One turn moves each row of this set onto another row. After a few examples, where does it send each row asked below?
q_237: [ -4  -1 -15  19  -2   8   7   3  -5 -17   0  -6   2  -7]
q_976: [ 12   1  -2  23   0  -7   8   0   6 -13  -2   4   4 -10]
q_862: [  9   0  -8  22  -2   0   8   2   9  -8   4   2 -10 -13]
q_322: [ -9   0  11   0   2  15  -9  -4   8   8   9  10   0 -14]
q_55: [-14  -5   9   0  -6  22  -8   0   4  11   6   3   2  -4]
q_835: [ -5  -2 -13 -14  -3 -19   3  -8 -11 -10 -10  -4  -4  15]
q_25: [ -6   8  14   5 -12  14  -3   7   4  13  12   4   1 -10]
q_331: [ -5  -2 -16 -11  -3 -19   7 -11  -6 -13  -6  -9  -4  14]
q_257: [ -3   2  14   0   1  16  -6  -3   9   7  14  10  -2 -12]
q_946: [  2   1  -8  -6   3 -26   6 -14  -2  -9 -10  -1  -3  12]
q_674: [ -7   1  11  -2  -1  20  -7  -3   5   4  16   7  -3 -10]
q_587: [-12  -3  11  -6  -6  18  -3   7   2  14   8   3   0  -6]
q_610: [ -5   0 -15  -8   4 -22   5 -14  -5  -9 -11  -4  -3  12]
q_780: [-3 -3 18  2 -7 16 -5 -3 11 12  8  7  2 -3]
q_679: [-4 -4  6  1 -9 18 -9  4  1 17 12 -1  0 -7]
q_910: [ -2  -4  12   1  -7  11 -10   3   6  20   7   3   2  -9]
q_676: [  2   3 -13 -11   0 -25   5 -10  -4  -9  -8   2  -6  12]
q_522: [ -7  -2 -13  -9   0 -25   5 -12  -3  -9 -11  -4   0  10]
q_906: [ -1   2 -18 -12  -1 -20   5  -9  -8 -10  -6  -2  -7  13]
q_893: [-5  0 18 -5 -5 12 -3  6  6 15  8  7  1 -6]
q_412: [ -3   1 -15  -9   1 -17   7 -13  -8 -13  -4  -7  -6  16]
q_784: [  5  -1  -5 -12  -3 -26   4 -10  -5  -9  -9   0  -4  14]
q_699: [-5 -3 13  1 -9 23 -5 -1  6  9 13  3 -1  1]
q_609: [ -9   9   9   3 -12  15  -3   7   2  11  11   2   1 -10]
q_275: [ -3  -3  -9 -12  -1 -26   3  -8  -7  -8 -14  -1  -3  12]
q_253: [  4  -1 -14  20  -3   6   9   3   4 -11   7  -3 -11 -10]
q_114: [  4   4 -14 -12  -1 -22   7  -9  -5 -11  -4   0  -8  15]
q_927: [ -9   8  12   6 -11  12  -4   7   5  14   8   5   2 -13]
q_225: [ -7  -5   7   2  -6  15 -10   3   2  19   7   1   3 -10]
q_295: [-12   7   9   5 -10  14  -5   8   2  13   8   3   3 -12]
q_940: [-10  -2  15  -5  -4  13  -5   7   5  16   5   5   2 -10]
q_574: [  2  -1 -12  22   1  -1   7   2   8  -6  -3   3  -7 -17]
q_12: [ -2   2 -17 -10   1 -24   4 -10  -5  -8 -11   1  -5  11]
q_273: [  2  -4  -8  -9  -4 -26   5  -8  -1  -9 -13   3   3  13]
q_982: [ 10   1  -6  19  -6   4  11   1   0 -19   9  -4   0  -4]
q_213: [  7  -3  -8 -11  -8 -21   8  -7  -3 -13  -5  -1  -1  18]
q_64: [  3  -1  -8 -14  -5 -20   5  -8  -9 -12  -5  -4  -6  18]
q_42: [  2   0  -7  -8  -1 -27   7 -13   1  -9  -8  -3  -1  13]
q_925: [  6   3 -10  -8   0 -21   8 -14  -4 -12  -3  -5  -6  16]
q_32: [ -2  -5 -14 -12  -8 -16   7  -6  -8 -15  -6  -4   0  17]
q_327: [  3   1 -11 -10  -5 -22  10 -11  -3 -13  -2  -7  -4  17]
q_905: [-6 -1 15 -6 -7 17 -1  7  3 13 11  4 -1 -4]
q_808: [-12   0   8  -2   2  20  -9  -3   4   7  11   8  -1 -13]
q_21: [ 1 -3 10  1 -9 15 -8  4  4 18 13  0  0 -6]
q_15: [ -3  -2 -11  22   3  -3   5   0   1 -11  -9   1   7 -16]
q_8: [-12  -4  14   2  -3  16  -7  -3   9  14   2   7   4  -7]
q_502: [ -7  -6 -14 -11  -5 -20   5  -6  -6 -11 -14  -1   3  13]
q_937: [ -4  -3 -16  21   0   5   7   3   2  -8   1  -2  -9 -15]

q_906 turns into q_114
q_940 turns into q_587
Now find these:
q_295 turns into q_609
q_522 turns into q_331
q_784 turns into q_275
q_808 turns into q_674
q_574 turns into q_937
q_925 turns into q_946
q_32 turns into q_213
q_780 turns into q_8
q_679 turns into q_21
q_15 turns into q_237

